(in the rows, 128 means zero)
Rotation paths and how fast each direction turns (deg/step)
Each turn is a multiple of 5 degrees from 10 to 175, or 0.
Each row of a path follows its step; steps can be skipped.

step 0: [134 137 129 122 125 140 121 132 128 132 117 143 122 127 122 140 131 120
 113 111 127 119 138 127 126 134 119 127 130 115 129 138 135]
step 1: [141 135 130 125 126 112 129 129 127 129 127 131 120 124 131 126 142 142
 136 125 123 119 127 130 119 113 134 122 128 129 116 115 112]
step 2: [121 129 120 117 130 140 138 137 133 132 132 139 128 128 137 118 113 112
 116 129 130 133 128 121 129 128 135 113 131 124 123 116 123]
step 3: [120 118 122 120 131 133 119 122 138 123 116 121 117 119 120 117 134 137
 133 118 117 118 125 120 126 136 116 130 143 126 124 135 123]
step 4: [130 132 126 132 127 129 127 147 127 141 147 131 118 127 122 131 120 133
 132 112 116 122 132 129 121 123 137 128 117 135 140 127 126]
step 5: [131 119 131 131 137 138 124 127 134 135 114 123 133 122 138 132 138 121
 109 131 123 128 119 132 123 117 127 130 129 117 136 119 110]
step 6: [130 129 124 116 127 118 121 132 128 108 138 130 113 113 121 133 126 123
 130 130 130 123 129 131 139 146 135 123 128 120 132 124 116]
step 7: [125 128 134 127 135 147 129 120 126 131 130 131 118 121 117 131 120 126
 142 136 120 132 126 126 102 116 126 116 126 126 126 126 133]
step 8: [124 144 121 130 130 133 118 128 145 123 148 127 134 128 134 126 131 133
 113 126 126 129 127 133 121 130 127 139 138 130 126 136 112]
step 9: [123 134 142 120 143 126 139 140 132 134 119 136 117 130 123 148 133 126
 125 130 120 117 137 123 132 132 133 133 129 114 126 133 131]
step 10: [128 134 120 134 123 130 126 124 117 119 118 139 112 124 128 124 130 135
 120 128 130 125 130 140 111 125 132 130 129 141 122 109 118]
Speeds:
[128 128 130 128 126 129 132 134 128 127 127 124 129 126 124 131 131 132
 131 127 130 131 131 131 127 127 132 123 135 130 130 127 129] -> 130
[130 131 127 127 135 130 122 133 129 129 130 124 131 131 128 130 127 133
 128 123 128 128 129 128 127 126 124 131 127 128 128 130 133] -> 85
[128 127 129 132 125 125 129 126 125 129 127 125 134 132 129 126 128 129
 132 132 134 130 127 129 133 129 126 129 125 129 130 130 134] -> 0

step 0: [124 131 126 127 131 125 131 137 125 119 131 117 136 104 137 135 126 121
 116 128 118 127 107 121 123 111 128 134 124 138 125 136 124]
step 1: [143 138 124 125 123 123 129 130 123 124 124 125 121 137 147 116 137 133
 121 131 118 137 134 104 140 131 118 129 122 125 127 121 133]
step 2: [128 126 124 134 143 119 122 143 128 118 120 121 122 120 134 125 123 126
 138 122 119 111 120 120 125 125 130 125 126 152 131 137 121]
step 3: [138 141 130 127 116 122 142 131 122 115 135 120 127 110 141 134 128 139
 122 119 122 133 143 116 130 129 126 123 127 123 115 119 123]
step 4: [127 124 117 133 142 113 113 124 125 122 130 126 128 132 151 120 114 128
 130 131 119 131 132 121 128 112 130 122 130 131 133 144 125]
step 5: [137 133 131 121 122 125 133 137 124 119 133 110 129 104 127 127 135 119
 113 141 122 130 130 119 137 131 131 126 123 139 116 138 127]
step 6: [129 129 123 131 127 116 137 128 126 129 134 130 115 131 159 115 133 131
 129 122 115 138 118 119 128 120 118 133 129 135 138 124 127]
step 7: [130 135 129 132 135 117 122 139 126 112 103 118 129 120 124 123 123 121
 124 128 126 130 131 111 120 126 126 120 116 143 115 131 128]
step 8: [138 136 117 125 130 130 139 129 124 121 142 132 128 114 153 127 130 136
 127 119 126 111 130 117 134 118 127 136 129 129 121 123 124]
step 9: [133 128 129 133 131 118 115 138 123 124 121 108 131 129 135 133 113 131
 129 129 111 140 131 107 130 124 123 120 127 124 137 139 124]
step 10: [136 130 121 122 131 119 132 130 120 115 137 127 117 121 141 122 140 128
 120 136 117 117 135 132 136 135 137 118 127 147 114 133 125]
Speeds:
[123 125 123 128 129 130 131 125 129 134 126 130 128 126 131 125 130 125
 134 129 126 126 128 126 133 125 128 124 129 127 130 126 124] -> 160
[124 126 129 127 126 124 130 124 129 130 131 128 127 126 129 123 130 123
 123 133 129 136 127 132 127 126 129 129 129 130 128 132 129] -> 60
[129 125 125 129 128 124 130 126 127 126 127 128 129 129 123 133 126 123
 129 134 127 121 127 128 128 128 130 127 127 135 124 128 128] -> 140
[129 131 125 125 125 133 130 129 132 130 133 131 128 125 125 129 124 129
 124 124 128 129 123 128 131 129 127 124 132 133 124 129 128] -> 140
[125 129 128 131 129 126 130 125 130 125 125 132 129 124 129 127 124 129
 130 123 134 129 133 129 121 124 128 127 128 128 123 125 127] -> 85
[128 122 125 126 127 129 127 125 130 126 129 121 124 127 126 129 133 132
 125 127 132 129 128 124 128 129 132 124 125 126 125 124 131] -> 160
